In the data rows, the value 128 means zero.
Each row has a hidden score. How much does it go up from the first row of each pair to the second? 10 means little or no change, 20 a big rise and 0 a big fall. The score is a weighted sum of the row's numbers plus the product of two more (or one squared), each taken from its middle value.
[ 55 133 110  82 152 131  77 136 114 133 198  62  85]
[121 194 237 184 135 119 119 193  95 123  81 123 192] 11
[101 101  94  63 120 127  68 130  69 106 180  77  81]
[150 133 135 153 142 139  92 116 135 146  94  77 166] 13
[145 148 174 119 116  82  73 138  85  68 113 106 114]
[218  95  91 144  88 159  77  85 216  85  88 183  85] 13
[ 91 141 163 188 207 172 142 150  69 148  72 134 240]
[143 127 165 168 225 176 104 101  85 121  88 116 135] 11
[ 77 193 145 119 156  69 117 174 107 116 127 112 153]
[109 188 137 102 116  58 206 136  92 221 116  88 143] 13
[255  89 160 216 108 129 181  73 125 137 141 112 131]
[200  98 115 197 135 142 168 119 151 131 177 116 161] 10
[101 118 112  82 100 168 107  81 129 121  67 136 106]
[ 95 151 112  78 156  82 117 130 121 114  88 106 129] 7
[145 156  60  99 120  58  89 106 121  73 139 128  98]
[135 156 223 112 154 119 119  89  73  62 183 141 129] 8
[163  69  88 147  98 151 140 121 180  95 125 191 116]
[103  89  80  63  91 101  48  81 107  68 139 125  88] 9
[114 121 110 138 106 176 185 141 155 133 106  85 151]
[143  57  88  73  81 172 121 114 176 139  72 147  95] 18
[116 169 218 119 251 151 128 114  92  98 106 134 226]
[219 106 131 115  62  89 168  81 125 109 125  88 139] 8
[ 91 135  72  82  88 159  95 154 119 135 144  77  98]
[146 116  80 149 108 107 170 159 119 166 150 125 127] 9
[103 242 255 117 174 121 170 139  78 232  88  77 233]
[ 98 142 123 124 151  89 121 143 114 160 118 128 114] 8
[143 111 119 107 100 114 128  68 208 109  77 104  81]
[135 133  97 193 103 159 119 101 141 129 108 128  92] 9
[ 98 139 121 102 125 148 170 189 180 129  91 232 121]
[133 118 108 136 140  89 109 132 107 145 127  81 191] 9
[153  92 127 130 135 109 162 109 129 123 125 162 133]
[103 204 121 102 138 109  92 160  82 104 108  92 114] 8
[109 169 137 124 116  99  98 181  92 137 116 134 166]
[103 169 232  73 178 114 104 194  92 143 143  92 143] 11
[114  89 125  86  88 171 159 138 169 139 103 141  81]
[ 77 153 115 115 125 117 121 198 104 143  97 171 125] 8
[121  98  52 110  56  74 117 101 107 116 150 143  98]
[ 91 172  97  96 122 119  81 114  82  88 106  85 101] 9
[ 91 114  91 170 131 174 145 121 131 187 199 162 146]
[151  69  80 132  85 123 132 114 198 116 163 119  81] 7
[ 98 121 140 146 131  99  63 119 101 153 144 148 127]
[161  85 108 130  56 182 167  73 161 114 106 138 111] 10
[143  73 142 126  73 172 136  98 220 111 127 128 116]
[111 116 123 112 122 133 143  92 201  81  97 174 106] 10
[109 166 187 107 172  58 162 175  78 230  97  85 255]
[143 109 108  99  98 146 186 138 171  92 164 165 101] 6
[129 139 155 153 100 234 114 145 150 137 133 152 114]
[153 111 105 102  91 139 128 101 205  73 106 187 125] 4
[ 95 168 108 174 137 125 136 199 104 218 144  73 167]
[163  57  94 188  27 119 121 109 255 111 172 193  77] 3
[ 85  98  97 110 103 123 132 148  92 123 100 147  73]
[121  73 100 144  73 114 114  85 189  62  94 150  62] 8
[109 101 105  63  77  64  85  92 109  88 198  77  98]
[172  85  97 119  85  96 134  81 101 152 156  85 172] 14
[169 133 140 170 154 199 213 116 139 244  94  95 163]
[131 131 145 213 137 156 126 141 107 101 103 119 127] 6
[131  85  67 104  91 107  81 116 146 129  94  95  85]
[121 215 170 107 216 125 107 119  92 137 108 174 131] 10
[133 197 155  99 140 112 101  77  82 137  77 101 133]
[125 125 255 112 179  82 112  81 107  81 172 104 139] 5
[129 151 172 124 140 125 107 165  78 141 141 121 161]
[198 121 117  96 108  78 104 130  92 125 166  92  88] 7
[114 125 102 170 106 121 121  89 127  85  81 136  95]
[111 106 163 147 118 153  81 139 123 104 195  88 139] 12
[133 133 125 146 159  86 177 165 107 215 125 101 255]
[163 123 125 142 165 109 119  85 101 121 181 136 144] 7
[123 125 160 154 135  86  85 148  95  95 123 125 156]
[ 81 101  88  99 120 137  98 168 109 168 137  95  85] 13
[118  92 121 112 120  93 171 145 101 135 100  95 144]
[192  95 102 132 106 114 138 101 131 109  81 123 133] 15
[ 98 123 137 124 100 149 114  89 177 125 131 210 106]
[101 135 133 117 192 146  85 109 114  73  97 123 133] 12
[127 106 110 119 116  89  77 139 116  56 141 123 125]
[ 68 129 137 168 131 119  89 152  89 109  81 186 123] 13
[116 178 102 124 125  93  63 128 101  98 150 106 103]
[106 206 172 158 116 129 157 190 104 194 111 169 180] 16
[158 118 153 185 133 131 123 112  95 111  72 132 161]
[226 123 125 128 122 144 145  98 107 189 150 130 170] 11
[109  89 100 124  98  64 121  98  92 104 133 112  81]
[114 144 195  69 147 117 197 155  85 179  91  62 204] 14
[219  73 115 104 154 112 117 116 116 119 204  68 143]
[156 156 112 214 178 144 195 145 125 213 131 141 255] 13
[ 98  89 100  82  81 184 154 139 174 133  84 223  81]
[ 81 129 169  99 122 121  92 148 101 111 181 150 143] 7
[178 121 100 122  88  99 206 128  92 176  72  92 148]
[ 95 255 210  89 243  99  98 112  95 158 111 106 235] 11
[148  98 131 144  95 148 162 138 166 121  72 166 121]
[101 121 142 164 162 146  89 112  98 137 155 101 125] 8
[109  95  91  82  98 109 119  98 125 152 159  85 123]
[106 174 125 115 125  96  98 132 131 125  88 128 114] 8
[139 162 234  93 224 159 107 109 101  95 155 119 156]
[ 95 154  72  69 113 109  77 147 116  81 137  98  77] 7
[106 149 155 119 255 139  85 109  73 187 113  92 158]
[111  89 129 156 108 174 186 174 127 137 163 169 133] 9
[146 104 102  99  81 109  81 116 156 101 127 114  68]
[118 204 207 134 255  99 112 109  89 135 148 123 118] 9
[121 176 137 117 131  99  89 132  92 114 120  88 131]
[114 118 138 102 157 186 112  85 131 158  97 147 133] 17
[ 91 118 142  99  95 165  81 162 114 133 155 130 109]
[ 95 186 207 140 160 114  92 106 107 148 218 175 144] 5
[131 125  52 124  88 174 109 104 164 137  67 181  92]
[208  78  97 128 111 156 167  81 163 152  81 147 114] 13
[ 95 189 100 130 198 125  95 101  85 187 137 101 116]
[ 98 204 145 110 140 166  81 128  92 125  88 148 146] 10
[ 85 144 117 142  85 104  98 220 123 125 189 155 127]
[109 192 185 132 220  89 132 104  69 125  72  77 123] 10
[ 95 106 108  89 116 156 112 169  95 123 164  88 101]
[111 116 145 140 168 107 200 155 107 148  77 101 131] 6
[101 153 110 142 127  93 109 179  98 139  94 141 135]
[143  69 129 124  85 137 197 121 166 133 116 121 109] 11
[ 91 193 138 140 127 104 119  98 116 109  91 160 114]
[118 183 110 140  98  86  81  98  85 106  72  85 131] 10
[111 101 110  78  88 104  68 138 116 109 173 101  98]
[151  73  97 149 122 162 130 132 232 135  72 116  81] 12
[ 91 137 102  82 147 146  98 177 107  88 106 109 111]
[ 77 199 233 158 147 107 220 206 129 255  91  81 255] 12
[156  63 115 117  77 255 216  92 236 169 108 141 101]
[ 88  85 129 140  98 101 140  89 214  95 127 195 118] 1
[106 148 123  57  98 187  95 182  92  92 111 119  62]
[137 137 105 154  81 125 117 148 169 146  91 148 109] 4
[116 127 145  96 140 104 126 231 121 143 135 147 123]
[215 109 119 115 106 125 155  98 104 143 108 109 131] 10
[116 197 255 158 162 109 206  98  78 186 103 112 245]
[135 114 169 128 125  78 119 121 104  98 222 123 184] 8
[139  92 127 198 127 222 149 104 121 129  88 150 114]
[ 72 148 112  99 147 142 123 185 129 121 100 174 109] 7
[116  89 143 130 111 157 170 196 213 145  94 183 161]
[193  98  80 146  91  89  95  92 159 137 135 139  81] 11
[ 88 121  97  82 138 119  73 194 101  95 127 125  62]
[123 114  84 142 133  96 143 106  98 189 111  85 137] 10
[109 123 105 132 179  82 188 109  98 137  67  73 135]
[ 95  85 115 156 127  89 123 157 127 101 210 186 116] 10
[203 166 156 161 168 131 112  62  92  95 103 106 206]
[148 109 121  86 135 168  89 119 112  95  81  95 101] 11
[121 166 190 126 100 104 119  62  95  95 170 155 163]
[118 129 129 102 108 157 130  98 176  95  67 191  85] 12
[118 125 117  93 160  82 138  89  95 109 131 138 127]
[143  98 121 161 116 204 171  77 139 186 106 186 101] 18
[151  82  80 208 100 200 225 123 178 137  77 128 123]
[109 106  91  86 125 109  73 106 112  88 123  98  62] 10
[184  82 125 206 131 157 223 166 121 157 133 130 164]
[166  89 115 124 106  96  98  95 193 106 111 176  98] 14
[203 135 138 208 176 121 119 116  89  77 113 143 121]
[101 114 145 132 157 142  73 154 123  56 170 143 121] 8
[ 95 176 153  89 198  74 109 101  89 168 100 101 156]
[106  95 137 124 100 127 163 157 185 121  62 211  98] 10
[114 133 142  89 122 198 163 163 177 127  97 176  88]
[169  82 143 124  95 219 210 109 188 106  81 123 127] 10
[129 133 166 153 172  89 205 155  92 215  81 101 232]
[101  82 125 136  95 182 159 145 188 176  84 157 116] 14
[ 98 141 112  89 131  69  98  81  82 131 103 112 131]
[160 131  97 147 131 112 149  77 178  98  88 109 123] 12
[118 179 123  89 160 123 123 121  92 125 103 128 109]
[200  95 125 112 106 125 121 119 141  88 139 143 114] 11
[ 77 146 156  86 175 121  92 175 141 146 208 132 116]
[111  89 123 119  91 104 114 109 133 109 123 171 116] 13
[153  98  97  89 108 149 130  95 137 129 123  92  95]
[137  95 105 138 113  74 150 106 109 116  97 106 170] 8
[145  95  80 138  73  99 109  68 104  92  94  77  98]
[116 168 125 130 149 197 204 141 155 131 169 148 123] 7
[155 116 105 168 185 135 180 139  85 238 120  85 228]
[101 127 142 142 127 156 214 191 156 131 125 101 114] 7
[111  82  84  82  68 125 107  95 200  77 146 143  77]
[161  98 112 119  73 125 143  95 107 129  94 101  85] 14
[167 111 133  93 140 114 109  89 104  81 118 101 177]
[145 116  88 112 129  99  95  89 107  95 106 128 111] 10
[ 77 125  80  89 111 198  81 177 116 101 113  85 106]
[239 114 105 153 142 114 107 125 127 123 141  68 197] 12
[106 137 172 124 187  82 121 148 112 137 173  81 129]
[ 72 129 155  69 108  96  89 216  98 161 123 136 116] 19
[125 171 163 151 159 125 132 116 139 101 198 172 199]
[133 101 140 130  73 161 152 121 201  95 163 130 106] 11
[ 88 116 117 115  85 249 184  77 255 153 113 245  85]
[172 116  94 177 137 151 132 169 178 125 125 195 121] 10
[123 104  60  99 106  89 126 139 109 121 167  85  88]
[ 77 118 105 132 113 144 112 187 127  47 201  92  77] 8
[170 118 112 149  98  99 128  89 164 145 129  85 141]
[ 72 169  97 122 138 148 109 238 145 190  84 130 137] 10
[131 118 147 119 159 119 107 106  85 101 106 145  95]
[106 166  94 165 129 123 171 194 121 165 106 130 106] 8
[146 202 193 117 225  89 138 116  28 125 159  47 213]
[109 182 151 164 203 131 140 163  98 116 118 157 179] 16
[172 104 131 132 138 109 249  85 141 199  81 138 194]
[ 91 156 182  89 129 156 174 160 148 158 106 130 144] 12
[151 148 117 168 120 148 123 134 119 104 113 116  98]
[ 72 166 143 107 176 107  95 160  89 194 151  73 197] 11
[151  63 147 174 118 107 130 139 171  95  97 157 135]
[106 156 213 156 212 162 117 160 116 152 116 101 188] 10
[125 104 100  89  77 168 165 138 255 202 125 150 111]
[179 116 145  96 116 149 117 109 121  88 208 134 101] 11
[148 144 148 126 152 197 112 130 178 171 106 157 106]
[179 106 121 110  81 165 221  95 220 165 106 166  88] 8
[101 139 194 159 140 211 159 145 123 145 118 160 205]
[153 220 115 136 193 125 119  92  95 114  81 134 121] 9
[145 101 135 107 122  93 119 128 121 109 239 139 141]
[207  85 127  99 113 137 177  62 159  95 131 132 116] 12
[133  73 133 156 106 229 178 101 228 106 106 158  85]
[167 106  97 134  68  78 119 109 104 109 164  88 121] 7
[127 101  94 104  68 144 128 147 127 135 175 148  73]
[133 123 108  69  85 137  85 119 141  81 123 136  85] 7
[ 91 142 110 140  77 255 168 114 201 143 111 150 109]
[ 85 101 119 154 122 137 123  95 166 139 133 158 181] 11
[139 125 119  99 125 123 121 112  98 109 123 112 159]
[150 106  97 226 127 162 107 138 114 121 129 139 111] 10
[109 171 173 124 192 117  92  89  89 104 131  95 144]
[133  78 110 102 103 137 121 109 158 116 175 132 111] 11
[167  82 119 117  91 151 190  98  98 114 108 155 166]
[ 91 156 123  82 176 119  98 171  73 133 146  88 156] 8
[ 95 239 170 119 166  89 190 125  85 165 118 145 193]
[224  85  80 119 113  99 190 112  98 104 103  73 150] 10
[158 121 137 161 156 142 154  81 121 135 125 125  98]
[ 98 255 255 132 248  96 128 147  69 157  91 112 255] 11
[109 118 108 117  95  82 130 104  95 104  97 119 111]
[121 144 115  99 151 121  89 106  82 143 108 123 123] 14
[ 95 154 137 130  68 171 109 152 178 121  88 189  95]
[127  95 175 146 120 114 117 136 156  95 164 175 116] 14
[127 114  94 136 103 107 132  89 159 127 186 174 121]
[114  98 121  57 111 169  81 141 125  68 129 109  62] 13
[160  78 108 115 138 125 171  68 156 106  84 114 141]
[179 125 115 203 146 125 149 106 133 104 103 128 111] 8
[192  82 108 146  77 109 128 141 181  88 111 114  73]
[103 157 163  63 111  86 134 174 104 101 106  85 131] 9
[ 98 106  84  82 113 112  98 101 116 121 141  73 106]
[ 88 196 115  86 135  74 175 130 109 255  94  81 255] 11
[ 98  82  97 122  68 112 104 138 139 106 118 181  98]
[106 135 110 156 106  74 104 147 139 178  94  88  92] 6
[197 111 115 110 210 109 101 143  92 109 166 109 123]
[103 163 112 176 142 159 143 114 145 135 118 147 101] 9
[172 116  94 151 100  96 114  68 150  98 143  98 101]
[103 131 121 213 118 117 165 206 127 172  91  92 116] 9
[114 178 112 112 156 139  48 212  73  98 255 116  92]
[109 109  76 107 131 112 165 125 114 158  77 116 169] 14
[158 118 150 124 113 112 152 119 151 165 148 157 148]
[101  98 102  96  73  86  73  73 143 114 155 163  98] 8
[145 106 102 130 100  89 163 132 104 141 103  85 131]
[ 98  69  91  99  95 255 242 169 255 139 139 191 109] 14
[103  82  91  93 111  99 104 114 121  85  88  56  81]
[143  95  72  69  73  93 101  56 127  85 100 121  85] 11
[213  85 100 117 122 114 190 101 125 123 103  98 114]
[155 133 135 140 103 121 155 130 181  98 116 174 150] 9
[123  69  91 110 120 148 128 136 177 104  84 185  73]
[125 176 147 151 129 209  98  98 127 104  91 121 139] 6
[ 91 178 129 142 166  58 130  89  85 131 127 112 133]
[125 163 159  99 131  89 114 169 101 141 167 101 106] 12
[ 72 255 255 104 247  58 126 185  98 153 169 106 237]
[ 88 174  76  63 160 141  56 148  82  95 127  68  85] 15
[246  92 102 209  88 107 180 101 146 129 133 132 137]
[ 98 118  84  73 120 107 104 116  85 165 170  68  92] 9
[118 163 115 189 140  74 209 172  69 255 103  77 255]
[114 116 175 124 127 114  98 114  85  88  94 106 127] 11
[172  95 100 132  88  99 132  89 129 129 150 116 111]
[106 111 102 158 137 131  85 198  89  85 212 166 101] 9
[158  98 131 138  81 133 142 109 131 129  91 101 116]
[106 109  88 115 106  86 104 171  78 104 203  85  85] 4
[103 206 200 176 137 156 174 141  98 129 116 138 163]
[135 123 121 159 106  96  95 143 107  98 196 125 129] 10
[103 149 100 171 218 186 107 165 107 172  97 152 206]
[114 104 108 136  88 112  63 128 148  95 116 163  68] 5
[ 88 127  97 149 157 123 117 171 107  73 127 132 146]
[ 88 186  80  63 111 149  63 160  69 119 176  77  68] 11
[186  63 117 147  73 151 154  68 166 137 127 136 106]
[ 85 125 119 164 165 222 143 165 192 114 118 189  88] 7
[103 106  76  89 100  82 132 130 116 202  62 112 121]
[151 106 131 174  98 207 195 181 173 185 103 179 141] 12
[ 88 148 156 138 138 104 130 204 101 183 135 106 166]
[116  98 102 176 131 151 150 163 146 104 166 114 109] 5
